[[129 125 119 117 126 130 132 107 140 140 138 133]
 [126 127 138 140 129 128 125 150 120 140 117 124]
 [126 130 142 136 129 132 131 146 116 133 129 141]
 [124 128 132 133 126 129 131 133 118 140 121 126]
 [130 123 117 117 126 128 131 110 138 140 134 130]
 [124 129 138 137 130 124 129 139 116 137 123 128]
 [121 119 120 116 120 129 132 113 123 121 130 139]
 [123 129 140 140 129 125 128 146 109 118 118 131]
 [125 128 124 121 130 127 130 114 124 133 142 140]] ans = 125

[[130 119 128 127 130 124 123 124 131 124 130 126 123 133 125]
 [123 119 140 106 130 147 116 137 131 128 130 123 123 135 146]
 [143 119 122 129 133 124 119 118 131 136 130 123 126 133 125]
 [143 119 112 133 139 118 125 118 131 128 130 124 123 133 113]
 [142 114 128 143 145 121 123 118 123 128 113 123 148 133 125]
 [143 123 128 124 130 134 128 118 131 129 130 123 119 133 125]
 [151 138 130 115 122 124 124 118 131 128 130 123 123 133 125]
 [143 143 128 127 118 124 123 118 131 140 146 123 117 123 125]
 [135 122 129 123 130 152 121 121 131 155 130 123 123 133 141]
 [143 104 124 127 130 112 123 118 155 128 140 123 123 133 125]] ans = 143

[[129 125 136 122 126 126 117 123 129 130 128 135 132 132 127 135]
 [120 112 124 120 118 138 120 122 144 116 135 130 137 118 133 130]
 [131 127 137 132 128 131 115 131 119 138 121 129 123 133 124 125]
 [116 117 126 121 121 137 119 128 142 119 136 126 140 124 126 132]
 [136 129 128 135 134 131 150 129 134 128 128 121 113 114 123 110]
 [128 135 124 132 139 128 158 138 146 122 138 113 121 115 120 110]
 [120 125 128 135 128 141 127 140 128 132 127 115 125 125 123 117]
 [136 141 136 130 143 117 140 133 130 130 131 125 121 131 119 122]] ans = 136

[[131 121 135 122 125 129 140 124 144 133 100 124 130 119 129]
 [124 127 133 123 120 131 138 132 130 129 133 131 133 119 135]
 [125 120 133 135 130 127 130 114 150 136 133 120 126 134 112]
 [131 134 121 125 134 126 119 134 114 122 120 129 124 130 134]
 [129 133 123 136 132 126 116 128 118 125 108 129 125 139 122]
 [126 127 134 117 117 132 144 136 128 128 100 133 135 111 144]
 [129 122 134 126 126 129 136 123 142 133 140 125 130 124 126]] ans = 129

[[121 127 120 127 135 114 123]
 [127 124 142 150 134 131 119]
 [123 133 115 115 123 110 125]
 [132 134 131 122 124 151 149]
 [130 142 122 121 125 123 147]] ans = 130

[[129 132 117 137 115 115 128 128 121 127 119 128 129 124 117 131]
 [130 130 123 136 148 139 125 127 124 127 131 128 127 127 134 129]
 [127 127 138 137 117 120 122 127 139 127 122 130 129 128 117 127]
 [128 129 128 108 137 133 125 127 122 128 126 129 129 127 127 127]
 [129 130 126 153 123 122 129 128 133 129 128 128 128 128 129 131]
 [130 130 119 129 121 119 131 129 124 128 117 127 128 119 115 131]
 [128 127 125 133 117 117 130 129 120 130 121 127 128 127 119 122]
 [128 128 131 138 132 133 130 128 127 129 140 128 128 135 142 129]
 [126 122 123 156 120 116 130 127 118 128 130 129 129 131 131 126]
 [125 128 144 133 130 125 121 126 146 127 122 129 126 127 121 129]] ans = 125
---
[[125 142 125 129 126]
 [132 152 118 131 120]] Answer: 131

[106 152 120 117] Answer: 120

[124 112 123 121 102 119] Answer: 102

[123 130  98 111] Answer: 98

[149 120 140 149 144] Answer: 149

[[128 127 127 127 127]
 [150 134 138 121 141]] Answer: 121

[[151 144  99 106 129]
 [135 140 108 124 135]] Answer: 124

[[126 151 112 133 129 132]
 [117 132 132 133 136 128]
 [122 128 138 127 117 137]] Answer: 117

[128 103 130 157 132 134] Answer: 132
---
133  115  123  134  132  131  136  138  132  135  138  121  122  122  121
122  137  141  118  128  125  125  112  125  115  111  136  133  139  131
137  127  131  124  125  120  122  124  117  120  128  124  130  129  127
136  122  118  127  119  111  119  133  111  121  130  123  121  128  126
120  122  128  130  128  138  132  125  131  137  121  130  120  136  122
125  127  131  122  123  121  122  118  117  120  115  130  123  140  125
129  136  135  120  131  133  131  120  138  126  129  130  139  127  133
137  139  127  121  123  113  118  127  119  115  131  127  138  123  138
132  117  117  139  126  144  126  141  129  152  140  125  116  124  122
out 117

120  153  141  115  142  137  101
116  133  102  110  105  123  147
151  146  150  142  152  131  103
146  132  121  144  116  104  147
137  148  105  155  107  132  127
107  154  146  127  144  139  125
124  137  147  127  103  119  115
142  146  135  152  105  135  113
131  127  142  102  144  110  116
142  138  147  140  134  120  131
125  112  113  139  125  116  104
out 112

127  122  127  145  125  123  129  128  129  135
128  118  129  118  125  133  127  128  127  115
128  130  129  136  130  131  127  128  128  125
128  126  128  128  127  143  128  128  128  102
129  142  129  138  134  130  127  128  127  115
out 142

137  129  126  126  138  132  133  119  130  139
115  129  129  129  121  122  121  129  126  109
122  124  126  121  140  124  127  102  129  113
115  127  126  119  133  126  123  109  124  108
135  129  128  130  131  130  131  130  129  139
out 129

107  119  123  142  118  126  115  134  150  135  117  154  119  140  116  119
108  121  108  142  102  141  128  113  152  139  132  113  134  146  140  116
117  116  143  120  142  137  119  137  121  119  126  123  126  133  146  136
137  136  145  116  155  127  139  132  136  128  116  110  133  131  134  111
153  106  134  126  103  145  114  138  100  138  124  155  110  112  111  119
115  129  141  145  137  112  105  116  155  113  131  107  122  152  136  135
126  155  149  114  138  134  134  149  148  126  120  110  117  102  102  150
131  148  127  104  104  131  146  105  129  140  152  121  129  144  148  140
146  146  146  152  118  126  148  149  138  129  125  123  116  110  142  118
121  145  101  113  110  145  127  144  128  126  137  106  138  145  129  120
out 145

129  129  127  128  129  128  128  129  128  129
151  123  133  139  132  126  138  135  137  157
128  128  128  128  128  127  128  128  128  128
140  123  125  120  135  136  135  126  130  149
127  128  129  128  128  126  129  128  127  129
126  128  128  127  127  128  128  126  127  127
out 128
---
array([121, 136, 113, 118, 121, 119, 150]): 136

array([[127, 129, 129, 127, 124],
       [ 99, 145, 133, 100, 111]]): 145

array([119, 102, 122, 107, 139]): 102

array([117, 121, 113, 131, 110, 150, 124]): 121

array([[110, 110, 114, 118],
       [156, 134, 105, 120]]): 134

array([115, 103, 107, 130, 148]): 103
---
[[118 135 156 119]
 [128 127 126 128]
 [118 124 118 118]] --> 156

[151 142 150 117 100] --> 117

[[124 124 122 137 136]
 [156 127 139 138 136]] --> 137

[126 144 129 101 129 127 113] --> 127

[115 142 126 100 132 153 144] --> 153

[141 144 117 123 101] --> 123

[[118 118 152 105 140]
 [122 111 150 103 131]
 [124 125 137 120 133]] --> 105
---
[[129 126 118 135 136 133 136 131 136 123 149 131 134 126 135 124]
 [138 125 133 124 132 132 116 121 134 129 136 116 135 136 135 120]
 [113 138 128 122 131 121 137 128 122 139 127 133 136 122 122 141]
 [130 144 129 126 128 136 121 130 143 125 153 126 124 134 129 121]
 [141 129 120 125 127 131 126 128 142 131 137 116 123 128 126 115]] → 126

[[112 129 130 126 100 127 109 128 127 128]
 [122 121 127 128 122 130  99 128 128 127]
 [132 126 131 125 109 128 107 129 131 126]
 [139 128 130 127 150 131 131 131 126 124]
 [130 126 126 130 104 128  98 122 129 130]] → 128

[[135 108 120 119 129 130 144 132]
 [138 102 118 113 130 129 147 132]
 [138 101 118 111 132 128 148 131]
 [138 100 118 109 134 128 147 130]
 [134 110 121 119 129 130 143 132]] → 130

[[140 114  99 116 136 139 124 135 109 141 108 133 148 149 132]
 [126 117 124 126 129 130 127 115 118 128 122 116 130 121 137]
 [124 128 121 131 128 125 130 133 137 122 127 145 120 128 113]
 [138 128 126 115 122 125 118 132 110 145 124 114 140 139 147]
 [134 126 132 125 124 120 124 129 118 131 134 123 125 125 140]
 [116 115 130 110 135 131 112 122 116 135 137 131 122 106 135]
 [131 121 109 118 130 133 125 130 121 137 113 133 142 140 123]
 [132 116 120 108 129 130 113 127 106 147 123 121 140 128 144]
 [131 138 127 149 111 110 139 130 145 122 121 129 121 136 119]] → 148

[[132 111 127 150 146 109 137 127 122 102 120 139 150 129 153 133]
 [144 148 107 119 144 109 136 154 102 116 140 108 102 128 121 120]
 [153 141 126 138 129 124 114 149 115 126 136 135 130 109 122 123]
 [106 103 129 128 149 146 129 129 147 122 151 115 114 153 117 153]
 [122 151 152 116 135 113 128 112 138 122 154 132 101 105 128 131]
 [131 118 130 108 130 146 135 149 108 141 142 132 107 149 109 115]
 [120 138 108 138 119 123 115 118 153 125 111 135 123 147 110 142]
 [109 152 154 140 105 144 122 154 113 129 123 124 122 140 109 115]
 [140 151 148 134 147 123 126 130 123 115 145 121 102 147 139 117]] → 129
